In the rows, zero is written as 128.
The rows of M fall into 3 groups, and each row is roughly a mix of its group's hidden directions.
M:
149 112 66 127 161 147 143 165 138 78 139
149 87 108 189 79 124 128 143 96 150 129
130 161 175 126 98 132 127 82 128 67 109
93 151 181 150 128 97 133 86 105 172 136
151 91 105 178 74 149 162 109 118 102 127
93 189 152 134 122 147 109 82 167 117 109
126 102 83 90 181 115 129 171 126 128 167
131 110 186 145 102 96 105 122 113 191 120
116 140 104 124 124 112 79 187 122 83 166
162 65 157 98 102 160 115 109 143 104 105
134 140 58 139 174 141 164 143 142 106 102
136 107 177 148 62 120 132 91 103 141 106
138 188 113 110 161 133 97 180 153 107 146
100 161 146 126 160 96 161 57 128 120 125
156 112 128 151 113 124 128 151 60 187 124
128 151 68 144 88 145 142 123 140 74 97
159 107 137 170 122 65 139 141 107 178 124
90 191 137 84 172 126 107 130 138 119 106
157 122 93 114 136 159 110 163 174 71 142
160 100 72 123 156 170 158 151 147 99 114
156 76 189 114 103 131 112 106 133 168 114
140 168 114 153 160 101 130 170 127 106 190
126 72 151 104 101 103 122 114 121 188 96
118 134 92 109 167 120 103 178 81 170 125
90 149 180 156 114 107 139 79 97 157 135
184 124 151 134 54 133 117 133 108 150 113
122 144 165 108 130 134 136 85 149 197 93
178 168 150 159 70 151 126 129 143 102 141
150 70 127 138 93 94 158 104 106 172 142
164 61 119 145 88 143 101 153 95 137 123
139 153 106 104 146 156 136 132 172 55 141
99 138 137 165 121 110 156 132 75 187 151
119 134 153 119 179 151 99 174 176 155 149
112 143 153 166 124 98 177 73 93 135 146
126 101 185 149 102 136 149 76 108 164 108
117 87 80 137 142 155 96 157 87 85 133
156 68 105 120 154 144 145 158 147 114 181
154 100 95 126 139 125 102 204 110 145 154
150 73 135 130 103 118 95 170 101 178 126
161 88 149 165 61 129 131 142 118 156 146
142 108 166 117 125 96 144 56 137 124 86
117 53 134 172 142 118 142 137 109 164 152
123 99 195 147 113 99 109 100 111 171 111
110 122 190 147 111 92 114 89 111 168 103
102 151 169 117 106 122 147 57 133 103 98
125 217 154 124 159 127 119 126 149 111 129
143 101 176 113 109 151 139 81 141 175 89
106 176 150 103 109 108 144 57 136 114 116
133 127 112 170 63 163 133 123 166 107 159
99 113 169 97 162 114 103 97 170 92 101
143 117 84 156 155 117 164 152 107 86 178
141 36 123 119 119 110 131 145 105 149 125
140 144 146 65 107 120 74 137 169 146 115
135 87 184 154 86 112 140 93 113 161 116
120 130 158 119 100 152 159 75 185 140 97
141 116 117 117 178 149 141 162 168 100 185
138 41 140 144 99 139 107 109 128 140 107
144 53 124 152 80 130 129 138 102 157 134
167 71 160 101 137 141 78 153 143 144 138
120 186 99 136 184 135 137 158 144 106 162
118 117 175 145 67 117 105 100 111 136 80
147 107 152 126 76 144 81 117 140 147 71
160 120 153 149 73 163 116 106 176 108 100
160 176 102 111 151 148 97 171 136 81 134
132 142 183 197 122 147 121 101 156 112 146
82 191 132 120 162 88 125 105 127 123 158
108 164 94 110 106 155 132 110 165 91 74
129 98 150 107 77 125 107 99 77 124 82
160 66 109 159 129 140 120 176 125 140 168
131 106 172 179 85 136 150 76 133 147 126
157 57 146 99 132 130 163 95 124 124 161
145 125 69 114 141 156 117 188 144 92 142
127 157 68 106 146 101 122 151 92 78 137
102 189 120 174 111 117 153 107 88 102 118
106 150 172 135 137 89 135 73 126 174 101
97 151 166 159 132 101 153 77 107 171 114
76 174 105 125 161 94 167 121 101 151 135
141 87 133 121 111 111 93 178 112 191 129
88 162 154 144 158 90 152 73 109 126 151
113 195 101 143 135 161 118 129 137 71 144
171 75 128 142 104 167 96 158 166 121 129
104 157 105 141 111 122 158 91 68 88 106
172 46 148 130 115 160 131 132 127 125 117
102 96 139 170 109 141 164 67 106 99 128
120 148 149 78 160 132 76 152 171 148 108
149 128 188 137 87 135 91 108 156 157 95
168 66 116 136 70 139 122 152 148 125 142
104 118 166 144 72 109 126 122 136 195 135
98 180 133 139 123 85 146 99 103 106 177
140 64 134 163 130 152 105 171 116 169 142
110 101 165 133 107 121 158 53 142 132 100
141 136 149 178 90 149 176 85 144 98 139
142 120 178 88 114 108 116 73 154 151 94
154 77 179 148 123 97 150 84 111 151 126
138 67 144 149 108 116 113 150 95 188 128
113 153 153 91 91 128 85 102 112 147 73
167 86 112 163 102 150 96 177 159 136 138
131 125 128 171 117 121 193 94 96 104 166
165 126 93 141 133 126 137 196 93 127 169
122 137 110 164 82 175 114 124 130 95 73
135 79 115 115 183 100 132 179 138 152 153
165 70 128 109 112 182 129 130 149 123 87
142 133 84 79 166 119 126 158 162 91 158
108 184 142 112 112 137 102 116 175 134 74
128 123 163 149 79 156 116 103 165 158 78
149 113 100 82 148 145 130 115 161 58 121
107 120 167 92 141 97 110 108 97 189 106
129 158 191 143 86 128 117 95 175 120 124
141 175 136 139 102 157 126 107 164 63 109
88 137 168 148 160 138 161 68 112 155 130
98 170 83 103 149 121 126 179 154 129 164
101 198 88 94 142 119 110 135 157 107 113

Here is one row of each group, with its name. Which group are the others in?
118 144 149 113 136 116 161 46 140 115 93 => <124>
130 84 118 140 159 103 140 173 87 174 153 => <27>
138 122 172 152 70 137 114 92 135 155 83 => <64>

96 120 148 143 119 109 124 124 108 212 101 => <64>
100 186 126 129 117 70 131 95 116 92 142 => <124>
170 74 92 145 163 127 164 140 125 91 137 => <124>
138 201 108 90 144 135 111 152 136 85 125 => <27>
136 111 64 152 81 142 136 129 104 89 99 => <64>
85 194 163 129 123 118 115 104 128 171 113 => <27>
103 191 116 114 137 139 69 167 124 142 125 => <27>
118 149 93 172 166 98 154 161 102 140 170 => <124>
115 148 92 111 117 167 151 107 167 72 95 => <64>
142 107 147 180 88 167 170 98 157 116 133 => <64>
139 111 66 121 160 130 130 189 103 139 154 => <27>
